Each path below is one point turned by a fixed rotation once a step. After each direction that follows a path, write how fast that rotation turns it, in deg/step (0 if it stays still).
Each turn is a multiple of 5 degrees from 10 to 175, or 0.
Each row of a path follows its step; steps can be skipped.
Rotation 1:
step 1: [ 16   8   0  -3  -3  -4  -6 -13  -3   7   2  -6   4 -14 -15  -3 -12  -5
  -6  13   4  -7   8   5  19  -6  -6  14   8   5   7  -4   8  -4  -1 -10
 -12   4   9   0 -14   9   3   9   6   0   4  -7  -3  12  13  -8  -5  12
  12   1 -10 -11  -4  -2  -5  -7  -5   7   9 -11   7]
step 2: [  4  12  -2   5  -6   0   6 -21  -1   3   2   3   1 -11   1  -6   1   0
   3  -7  -2   7  -3   2 -12   1  -8  -5  -9  18   4  -6  11   7   8   2
  -3  -2   5 -22 -11 -10   8   5  26  -9  -5  -8  12   2   2  -6   1  -3
  -5   2   5  11 -11   0  12  17   2 -13  -1   2   4]
step 3: [ 11  -3   6 -20   3  11   6   8  18   7  -1  -2   0   1   9  14   7   3
   0  -6   7  13   0   1   9   2  -2 -12  -8  -3  -8   4  16   4  -2 -12
  -1  -4  17  -7  -2 -13   7   2  -4  -4  10  -5   5  -1   4   0  -3   2
   3  21 -14   5   6 -15   5  -3 -13   1   9  -1  -2]
step 4: [  6   4 -18 -18 -22 -11   8  -2 -12  -7   6   3   0   4  -3  11   4  -5
   5   0  -9  -1   0  -1  12  11  -1   0  -4  -7  -4  -2  -1  -2   5  -7
  -7  -8  -8   6  -6  -8   4   0   5 -20  -3  -1   4   1   4  -8  10  11
   9 -11  -7   0 -15   4  -2  -3 -22   3  -8 -11  -2]
step 5: [  4   4  -7   6 -13   5 -11  -4  10   6   3  13 -21  -3   2  20 -12   2
   2   6  -7   2   0  13   2 -19   0  -6  -3   5   0  -7 -11  -7  -6   3
  -4  -5   8  -2 -10 -18   9  -4  10  -4   7  -1   0   4  -6   1   3  -3
  -3 -15  13   7   9  -8   3  13   3   7  10  -2 -10]
step 6: [ -3  18   3 -19  20  -1  -5  -4 -10  -4 -14   3  -5  12   3  14   7  -5
   1   0   4  -9   6   2  16  -3  19   3 -12  14  -1  -4   9   1  -1 -11
   2  -3   1  -2 -12  -2  -2  -2  10   2  -2 -11  -2  -1   1   3  -2   4
   6   9   2 -13  -4  11   4   3  -1  10  20   2  -6]
step 8: [ 23   6   9   8  11   9   4   4   7   3  -7   1  -3  -6  -7  -5   1   0
  -2   4   9 -15  -8   5  -2  -4  -8   2   0   6   7  -3   1   6   4 -22
 -14  -8   7   3  -6 -12   8   2   1  -4  -6 -12  -9   6   3 -14  -1   8
   8  -9  -5   0   8 -18 -16  13  -5   6  -4  -6 -11]
step 9: [ -1   5  -9 -23   4  -2   8 -17  -2   7  -4   6   5   8   7   6  13   3
   6 -13   7  16  -3   3  -2   0 -12  -8   0  15 -10  -2   6   8  10   1
   6   9 -11  -7  -2  -8   3  -5  15   3 -16  -3  -5   9  12 -10   5  -8
   7 -10   0  -3   8   5   4   6   4  -3  -9  -6 -10]
step 14: [ -1  -1  -3  -1 -19  14   3  -7 -10  -4  -2   4 -13  -8  -1   9  -5   6
   1   5   6  17  17   6   4  10  -8   3   2   5   2  -4   4  10  -3 -13
  -1  -2  -3  -3   9   6   2  -1   9   5   0   5  12  -2   6 -18  -5 -15
   6  -5  -6 -13  -7 -16  -8  16 -16  -6  -8  -8   4]
[ 0 -3  0 -1 -1 -3  1 -5  3  2  1  0  5  1 -1  1  3 -3 -2  2  0  0  1 -4
 -1 -2  2 -5 -2 -3 -1  0 -1 -1  4 -1 -1  1 -2  0  2 -3  1  0  1  3  1 -1
  2  2 -1 -1  2  1 -1  1  0  2  1 -3  1 -1 -3 -1 -3  2 -1]  55
[-2  3 -2  1  2  0 -1  2  3  0 -2 -1  0 -2  6 -1 -1  0  1  3 -1  0  1 -1
  1  3 -1 -2  1  1  2  2 -1 -3  1  1 -1 -1  2  3 -1  1  0 -2  1  0  0 -1
 -2  2 -1  1 -3 -1 -2 -2  2  6 -1 -6  2 -1  0 -4  0  1 -1]  145
[ 2 -2  2 -2 -1 -3  1  1  2 -2 -3  2 -1 -2 -3  0 -5  0  1  1  3  1 -4 -3
  2 -1  0  3  1  2 -2 -3 -1  2  2  1 -4 -3  0  0  0  0  0  1  1  3  1 -1
  2  0  0  0  2 -1  0 -3  3  3 -4 -1 -2  1  2  1 -2  0  1]  110
[-2 -1 -2  0 -2  0 -3 -1  2  1 -3  0 -3 -2 -2  1 -3 -1  2 -1 -4  2  0  1
 -3 -2  0 -4 -2  0 -2 -2  2  3 -4  3 -1  2 -2  1  1  2  3  1  1  3 -1  1
 -1 -3  2  0  0 -3 -1  0 -4  3  1 -1 -2 -1 -1 -4  1 -1  0]  155
